[[  1   1 -18  18  17  17 -23   0   1   1  18]
 [ 36 -26  -1   0  -1  -1  -1 -27   0   0  -1]]
->
[[ 36 -26  -1   0  -1  -1  -1 -27   0   0  -1]
 [  1   1 -18  18  17  17 -23   0   1   1  18]]

[[  9 -19  -1 -28 -37 -21   0 -14   6 -17 -22 -21   3 -18]
 [  8 -15   3   5   2 -10   2 -20  31  -6 -22  -7  35 -20]
 [-10  -8  -5  -6 -16 -31 -31 -17  -9 -31 -18  -1  -6 -15]]
->
[[-10  -8  -5  -6 -16 -31 -31 -17  -9 -31 -18  -1  -6 -15]
 [  8 -15   3   5   2 -10   2 -20  31  -6 -22  -7  35 -20]
 [  9 -19  -1 -28 -37 -21   0 -14   6 -17 -22 -21   3 -18]]

[[-16  -3   3  -1  21  12   0 -13 -15  -2]
 [-31  -9  11  -1  15   7  -6 -16 -18  -4]
 [ -4  -8  10  13  42   7  -8 -35  -8 -11]
 [-12  -8   6   6  20  13   5  -9 -21  -7]]
->
[[-12  -8   6   6  20  13   5  -9 -21  -7]
 [ -4  -8  10  13  42   7  -8 -35  -8 -11]
 [-31  -9  11  -1  15   7  -6 -16 -18  -4]
 [-16  -3   3  -1  21  12   0 -13 -15  -2]]

[[  5 -13 -18   1   5]
 [-22  -4  25   1  21]
 [ -2  -2   1 -12   2]
 [-33  -1  33  15  19]
 [-25  -9  36  11   6]
 [-33  -2  33  16  22]
 [  1  -4   1 -13   3]
 [  6 -17  -9  -1  10]
 [-34  -1  32  15  20]]
->
[[-34  -1  32  15  20]
 [  6 -17  -9  -1  10]
 [  1  -4   1 -13   3]
 [-33  -2  33  16  22]
 [-25  -9  36  11   6]
 [-33  -1  33  15  19]
 [ -2  -2   1 -12   2]
 [-22  -4  25   1  21]
 [  5 -13 -18   1   5]]

[[-26  21  20 -21 -18 -19 -26 -22  23  20  21 -17]
 [-35  12 -17  25 -15  23 -34 -17  31 -17  13 -14]
 [ 34  24  18 -18 -20 -15  33 -24 -34  17  22 -19]
 [ 23 -29 -19  20  25  17  22  29 -16 -19 -28  23]]
->
[[ 23 -29 -19  20  25  17  22  29 -16 -19 -28  23]
 [ 34  24  18 -18 -20 -15  33 -24 -34  17  22 -19]
 [-35  12 -17  25 -15  23 -34 -17  31 -17  13 -14]
 [-26  21  20 -21 -18 -19 -26 -22  23  20  21 -17]]

[[  6 -25   3 -15  13  -4]
 [ 29  -1 -23  34   9  -2]
 [-22  14  13 -14 -11   4]
 [  3 -18   3 -12   8  -3]
 [-20   6  13 -17  -7   2]
 [  4  13  -7  16  -5   2]
 [  1  18  -6  17  -9   3]
 [ -4 -12   8 -16   5  -2]
 [ 25 -11 -15  19  12  -3]
 [ -3   7   1   3  -4   1]
 [-24  13  15 -19 -13   3]
 [ 20 -36  -5  -9  23  -7]]
->
[[ 20 -36  -5  -9  23  -7]
 [-24  13  15 -19 -13   3]
 [ -3   7   1   3  -4   1]
 [ 25 -11 -15  19  12  -3]
 [ -4 -12   8 -16   5  -2]
 [  1  18  -6  17  -9   3]
 [  4  13  -7  16  -5   2]
 [-20   6  13 -17  -7   2]
 [  3 -18   3 -12   8  -3]
 [-22  14  13 -14 -11   4]
 [ 29  -1 -23  34   9  -2]
 [  6 -25   3 -15  13  -4]]

[[ 20  23 -12  18]
 [-24  10  -8  17]
 [  4  -1 -36 -20]
 [  0  -9  29   6]]
->
[[  0  -9  29   6]
 [  4  -1 -36 -20]
 [-24  10  -8  17]
 [ 20  23 -12  18]]
---
[[ 24  42 -39]
 [  5   3  19]]
->
[24  3]

[[ 18   7]
 [ 38  21]
 [-18 -12]
 [  5  16]
 [ -6   1]]
->
[18 21]

[[-28   8  31 -12]
 [-34  -3  16   1]
 [-13  -1  33 -13]]
->
[-28  -3  33]

[[-14   9 -10]
 [ 10 -26 -29]
 [  4  12  27]
 [ -6 -22 -44]]
->
[-14 -26  27]

[[-13  15]
 [ -9  20]
 [ 41   1]]
->
[-13  20]

[[25  8]
 [26  6]
 [34  0]]
->
[25  6]
